Rows swapped in pairs by one turn or mirror: which row each one swaps with:
j101: [ 26  12  13  -7 -27 -29  43 -19  -1  14  19   7 -10  -1   4  14   4]
j711: [ 18  16 -12 -24 -16  -4  -9 -27   8 -11   5 -12  13   4   2  -6  36]
j795: [ 26   8 -15 -11 -30   5  11 -43   2   5 -13   5 -40  -4   1   8  18]
j290: [ 33   1  -7 -21 -10 -31  20  -9 -18 -19   7  22  15  12  16   8  30]
j535: [ 29   7  15 -20 -26  -2  24 -33  17  17  14  15  -8 -18   6   7  22]
j542: [ 17  -4   8 -12  -9   4  20 -18   2 -25  17  27   3   3  12  51   1]
j648: [ 15 -18  -2   1 -54  -6   4 -22   1   9  14   5 -14  -2  22  20  30]
j964: [ 30   7  -7  -3 -19  31  22   4 -10   7  11   9  -9   6   4  10   5]
j907: [ -8  -3 -29 -10 -32   0  11 -32  -2 -10  15  10  -4   9  12  53  40]
j597: [ 37  -2 -17 -18 -16   2  13 -43  14   7  23  -6  16   1 -35  30   6]
j516: [ 14   4 -33 -16 -41  13 -16 -14 -21 -10   4  22  21  18  -4  18  17]
j164: [  7 -12  -4  12 -55   0   0 -19   1   5   4   4 -18  -4  21  23  25]
j44: [ 20  16 -18 -27 -12  -4 -14 -31   3  -6   7 -13   2   1   2  -8  37]
j363: [ 27  20 -15 -21 -34 -29   6 -40  -3 -11 -10  25   9   3 -27  33   9]
j268: [ 32   7 -19  -7  -6  -9  52  -4 -18   0  27  -3  -4   9   4  24  29]
j591: [ 27  -8  -9 -23  -4   3  14  -6  -7  16  32 -14  15  -7  -8  33  30]
j323: [  0  13 -10 -12 -14   1  -9 -19 -16 -26  -3   0 -22  13 -15  30  28]
j598: [ 13  -6 -11  -9 -47 -38   2 -45 -13  -9   4  26   2   1  -8  38  19]
j335: [ 25   4 -17  13 -12 -17  45  -1 -13  -2  13  -8  -7  -1 -12  22  33]
j116: [ 11  -9 -10 -10 -45 -34   2 -45 -13 -16   9  32   2  -1  -2  40  19]
j23: [ 34 -13  -3 -24  -4 -15  26  -9 -14 -16  13  26  10   9  14   4  33]
j468: [ 20   6  -2 -16  -7   0  12 -16   3 -31   1  22   3   5  12  52  -4]
j536: [ 22   7  10  -2 -31 -23  41 -21   1  20  16   5 -14  -3   4  14   2]
j93: [ 33   2  -8 -19  -4  15   4 -33  12  -7  18  -4   1   2 -36  35   3]
j184: [ 15  19 -16 -13 -21  -2  -6 -45  10  -8  -4  -2 -12   2  -5 -10  22]
j486: [  8  -1 -23  -1 -24  -2   6 -37 -11 -32  13  16  -9  -5  14  54  36]
j875: [ 40   4  -5 -11 -13  -7  27  -5 -21   9  18 -10 -28   3  20  24  25]
j616: [ 45   2 -18 -14 -15  -2   9 -44  11  14  24  -3  15  -7 -31  43  16]
j296: [ 25   6  -6  -3 -22  32  17   6  -5   8  22  11   0   6  -5  10   0]
j293: [ 20  25 -11 -12 -22  -6   0 -47   6  -6  -4  -4 -21   1  -3  -5  29]
j261: [ 31  -5 -26  -7 -44 -23  31 -14 -13  15   5   1   4  31 -20  37   9]
j853: [ 30   1 -22  -2 -45 -26  26 -14 -13   2   3   4  -8  31 -24  39   3]
j460: [ 30   1  -3 -13 -10  16  11 -30  17 -12  16   0   6   6 -40  34  10]
j152: [ 51  -1 -38 -17 -32  -8  13 -41   0  23   3  -1   8 -11 -12  35  13]
j584: [ 20 -10 -15 -20 -34  20  20 -13 -14  19  33  15  20  -2  -8   4  21]
j586: [ 26  -5 -23 -19 -27  -7  -4 -29 -28 -13  12  12 -12   9   6  60  27]
j22: [ 25  -2 -36 -19 -33  12 -10 -14 -25 -11   1  20  20  16  -2  25  18]
j769: [  3  26 -20   0 -36  10  -1  -8 -11 -17  -5  11   0   3  -9  18  -4]

j591 pairs with j323
j964 pairs with j22
j23 pairs with j468
j335 pairs with j907
j268 pairs with j486

Rows swapped in pairs by one turn or mirror: which row each one swaps with:
j300: [-14  23 -22  13   2 -13 -24  -7  -5  -4  27   4   4   7  -2   1  13  -6
 -18 -11  15 -33   9 -13  26]
j941: [  0  18 -38   0   3   6 -14   2  -1  -3   5  -3   9   5   3  14   7  11
 -17 -27  16 -46  20   0  -8]
j427: [-10  -7 -27  15  -3  -4   4 -36  12  15   0 -22  18  -2  10  -6  17  24
  -2 -15 -11   4  25  10   7]
j321: [  5 -13   8 -10   9 -12  -4  19  -6 -21  -5  19 -31  -6  -1  12   4  20
   8 -25  16  17  11 -11  -8]
j751: [ -3  17  -3  10 -12 -16  -1  10   9 -14   4 -28   7   0  -9 -13  29   6
  16  -2  14  24  -4 -10 -13]
j560: [ -1   2 -19  22 -12   8 -16   9   4  24  11   0  10  -5   2  24  -2   1
  -5  -2  -4  22  -6 -19  28]
j589: [ -6  30 -24   3  17   2  -8   1  -3  -1  22 -12  -1  -1   3   1  17  18
  21 -19  17 -28  10   4 -42]
j624: [-13  -4 -15 -27  20   6 -11 -12  -1   2  10 -23  10   9   2   8  -2  35
  -5 -26  21  13  27 -13  28]
j975: [ -1  33 -28   5 -13 -16 -21 -13  14  -3   6  -2   7   1  -9   9  10  28
   2 -17  -5  28   8 -11  37]
j118: [  1  17 -27   4   4   6 -21 -33  31   3  25  -5  19  -9   7  13  40   2
  -4 -17  -8   1  13 -26   3]
j910: [ -2 -12  17   0   8 -17  -1  -5  -6  17   0  -3   6  -3  -5  12  12  19
  12  -7   5 -19  15  25 -30]
j953: [-13 -21  25   4  20   7 -10   2 -16   9  11  25   0  18  -1   6  11  13
   1 -25   4 -17  13  -7 -17]
j280: [-15 -16 -32 -12   5 -25 -22  -5   3  -6  23   3  12   2   1   0  16   6
  -6  -9   9  22   8  -9  44]
j944: [-14  -6 -22  -4 -12  -5 -16   0   4   9   9   4   4  -3  13   1   9  -3
  13  -7  59  10  10  -5  24]
j281: [  7   0 -13 -10  17 -13 -31  -2 -15   2 -15  14 -11 -16  -2  20  -2   7
  28 -38   7 -14   3  -3  11]
j809: [ 11  17 -27  -7 -14 -17  -5  18 -10   2   3   5 -16  13 -15  22   5  19
 -12  -9   4   7  -1  -8 -28]
j72: [ 12  16  -3   6   0 -37  -6   6  -3  -9  15   0   5  -2  18   6   7  -4
  -7  11 -25  13   3   0  -9]
j371: [ 16   3 -12  -1  -8  -1  -7  35  -1  -2 -11  -5  -1  26   8  16 -12  -2
   6 -22   4   5  12 -10 -23]
j663: [-11   2  19  17 -19   3  18  -9   4 -19  16  12   5  -2  11   0  24   2
  -2  -4  -5   5  27   3   4]
j422: [-19   0 -44  -4   0   7  -4 -17  -8 -18 -10  28  13  13  28  -3  10   7
   4 -17 -17 -10  26 -10   3]
j987: [-15 -21   7   0   2   0 -21  36   1 -18  26   8   3  28   7   6   1   8
  10 -14  -5  -7   0  -8  -4]
j230: [-24 -19 -34   2  24   2 -25 -22   7 -15  22  20   1  -7  -3   1  10  -2
  33  -4  -9  -2   0   6   4]
j127: [-20  14  18   4 -14  28 -11  -5   5 -13   0  27  -3  -2   7  14  10  10
 -13 -13 -20   6   7   2   0]
j102: [ -1  -1 -30  -4  25  -8 -35 -31  -5   1  -5 -10  -9  -8  -7  14  13   9
  15 -43   8   3  21 -26  13]
j531: [ -8   2 -25  -1   9  14 -37 -11  -4  17  -5  31  -3  -6 -14  17  21  28
  -8   3  16   6 -15  -9  -3]
j861: [-33 -10 -13  -6  20  20 -23 -20  33   0  13  11  14  10 -15   4   5   4
  -2 -31   2 -18   4 -14  13]
j360: [ -1 -22 -45   0  18   5 -15   3  22   2   9  -8  11   5 -16   3   8   9
 -17 -24   2  36  12 -16  -5]
j620: [-11  23  -4  -9   9  -2 -10  -9   6   4  20  19  -4   2  -6   5  17  17
  -4  -9  19 -36  12  -3 -43]
j772: [-28 -20  17  -5   2   0  14  -2   4  -2  30 -15   7  -5  -7  10   9  -6
  -6 -21  -5  12  21 -18 -13]
j893: [-10 -31  10  -9   4  30 -23   4   7   7  -6  -9  10   0  21   2  13  19
  22 -11  21   1   3  -9   2]
j517: [ -3  31 -29  -3 -28  -6 -25  -2  16  -2  32 -18  -2 -11  11  12  -6   3
  18  -6  13   0  24 -11  -5]
j359: [-12  35 -17  10  -9  11 -21  -6  22   3  34   6   5   0   7   7  11  -4
  33 -12  10  -6   7   3  23]
j798: [  0  34 -19  -7 -17   8   7   4 -18   0  24  -4  -3   4  25  13  16  13
   7  -7   5  11   9  23  -8]
j654: [  8  15 -13  -9  20 -18  -7 -11  -6   0  18 -15   9  -2   7   8  15  31
  23  -4   7   8  10  -4 -44]
j119: [ -4 -14  18 -10  13  -3 -23  -5  13 -10  11 -21 -11  -7   1   1   8  34
  -4 -14  -1  -5  24 -10  28]
j401: [-12 -17  -4  -2  -9 -28   6 -25  14   7   9   0  15   3   0   4  16  -1
   5  -4  50  13   7   0   2]
j496: [-16  -8 -31 -11  -4   9  -5  -9   2  -8 -22   0   5 -12   2  -4   0  16
  10  14  38  20  19   2 -17]
j610: [  3  16   6  11 -10   1  11  -7  25 -10  10   3  -3  24   9  24  32   2
  -4 -37   2  21  11 -16  10]
j754: [-10  44 -47  -9  21 -23  -4 -11  -1  -9   0   5   6   2  -5  12  11  14
  10  -8  10  18   4  -6  19]
j58: [ -2  19   8  -2   0  17  -2 -26  10  -1   9   4  -5   4  24  15  37  18
  -6 -42   0   4  23  -4  10]
j563: [-39  -2 -33  -3   5   6 -26 -11  16  -6 -15  10  29  -1  -9  -1   1 -12
  11 -30   9  -3  30  -6  12]
j345: [  1  39 -16  -2  22   9 -14 -14  -3   8  -4  14   2  -7 -23   0   6   8
 -24  -8   3  11   4   0  15]
j483: [-19 -14 -20   6   2   6  -7 -30  28   7  24   3  23  -6  -9   2  -2  11
  -2  -3   8 -10  32 -17  22]
j9: [-10  20 -34 -12  16   8 -22  -6 -11 -20   7  -2  25  16   2  21  15  28
 -21  -6  -5   8 -12 -27  -2]
j212: [-21  -1 -22  -3   9 -32  -1 -11   6   6 -23   6   5   2  15   3  14  15
  22 -10 -14 -15   8  -6 -31]
j229: [-18  14 -21 -20  -4   9  -5  18 -12  -3  -3  -7  -4  -3  17   7   8  -6
 -20 -16 -25  25  18  -1  -9]
j845: [-10  -6 -19   0   7 -11  -7  22   8  18   3  22 -23  19  -8  16   4  13
 -25  -4  -4  -4 -12 -17 -18]
j564: [-12 -41  -9   2   2 -13 -32   2  28  -1   5 -19  10  -2  -3   9  14  11
  -6  -9  -1   7  14  -9 -32]
j452: [-10  14 -58   3  14   8  -4   8  -4  -7   4   7  12   1  -4   3  12  13
   7 -14  -9  40   7  -8 -17]
j163: [  4  20 -32   4  -7 -16 -11  12 -20  -3  -8   5   2  23   5  -2  16  11
  20 -19  24  13  12  -5 -36]
j990: [ -4 -12  -8  -3 -24   6 -12  -6   6  -2  -4 -10   7  -6  -6   4  14  17
  -2  -9  37  42   2 -21 -14]
j375: [-12  13   0   0 -22  -6  -8  -5  10 -16   8   7  15   0  10   2  16  13
  -3 -14  22 -28  10  -3 -42]
j841: [-16  -6   9 -16  21  -5 -18  30 -18 -10   9   1  -6   9   3   6 -11  14
  13 -31   9  -8  -6 -16   5]
j382: [-17  -9  -5  -4  12   8 -30  -2  11  14 -13  -8   7 -22   0 -15  31  -3
   8  18   7  -6   0   9 -15]
j297: [-12  -1 -14 -18  11 -19 -17  29  -6 -21 -16  15 -15  16   0   1  -4  17
  24 -34   8   3  12 -17  -5]
j932: [-16  19  -7  15   8 -26  -9 -14   7   1  11  16  44  -7   7   2  24  -2
   5   2 -16  -1  -4   2  10]
j588: [-32 -13   5   7  22   9 -15 -10  -2   4   8  23  37  -5  -7 -13  17  14
  -5  -3 -12  -5 -15  -3   2]
j984: [-12 -30   4   0   2 -15  -4  -5   9  -5 -12  13   9   1  -2   1  13   7
  24 -10 -10 -32  16 -11 -22]

j953 pairs with j163
j371 pairs with j910
j610 pairs with j401
j517 pairs with j119
j118 pairs with j280

